50 stands for zero in the data rows.
Here are some points, each followed by its number:
44 66 53 43 19 63 56 33 49 48 60 55 35 35 59 46 0
83 57 59 61 19 21 73 72 50 49 42 58 75 30 44 36 1
64 49 62 58 56 55 61 59 57 55 43 53 46 51 34 56 2
87 44 46 38 64 52 51 55 48 67 49 42 45 82 24 23 3
46 74 77 44 37 42 43 66 34 57 75 66 44 51 37 69 4
62 48 49 33 46 59 45 51 48 53 52 54 52 52 58 52 5
07 45 10 72 66 00 30 34 44 38 40 51 57 58 93 39 6
17 42 45 39 50 25 47 41 51 64 99 71 55 44 71 53 7
87 29 46 48 61 62 57 38 69 55 46 54 52 56 87 62 8
44 43 46 32 47 60 42 58 50 68 78 57 72 51 46 47 9
20 30 41 69 74 50 47 24 62 52 62 39 51 44 71 52 10
66 50 68 54 47 44 61 76 47 60 58 50 63 44 13 38 11
33 53 39 44 61 59 32 51 45 41 33 49 47 63 51 62 12
39 72 85 50 52 53 40 58 43 66 91 67 35 57 42 81 13
34 60 37 61 45 54 51 19 52 23 24 48 15 38 83 61 14
50 44 31 30 51 65 56 63 56 51 32 60 43 51 29 39 15
43 57 71 43 51 48 35 48 38 64 89 54 46 61 55 65 16
66 53 47 65 53 25 46 40 46 38 28 40 50 59 74 50 17
40 43 23 36 48 59 58 69 57 51 26 62 54 45 24 37 18
76 29 48 46 67 67 53 41 66 54 39 59 53 52 83 62 19
80 25 47 54 71 66 63 39 69 53 52 49 55 52 87 63 20
50 45 28 30 51 67 55 70 55 53 35 64 40 54 25 38 21
New points follow, each followed by the numbers of its three nearest points above, nearest first.
64 53 52 31 45 59 43 54 49 54 48 58 50 57 67 56 5 19 12
20 33 51 65 86 70 43 33 61 42 48 29 51 46 56 63 10 12 2
00 44 09 74 65 00 27 33 46 43 45 51 54 59 91 45 6 10 17
65 62 42 36 31 56 48 54 43 39 30 57 48 58 58 59 5 12 15
55 52 58 68 49 37 57 39 52 42 47 42 48 45 68 58 17 2 5
61 52 61 73 59 62 58 39 56 44 41 35 39 48 45 53 2 5 17
43 63 69 45 57 52 29 46 37 60 83 59 47 70 55 68 16 13 4
50 73 71 77 50 30 46 32 33 29 29 31 30 51 61 58 17 14 12
39 64 62 80 37 42 63 53 47 36 36 44 41 29 32 52 2 0 11
61 34 54 55 80 68 62 31 61 66 68 34 21 67 18 24 3 2 15
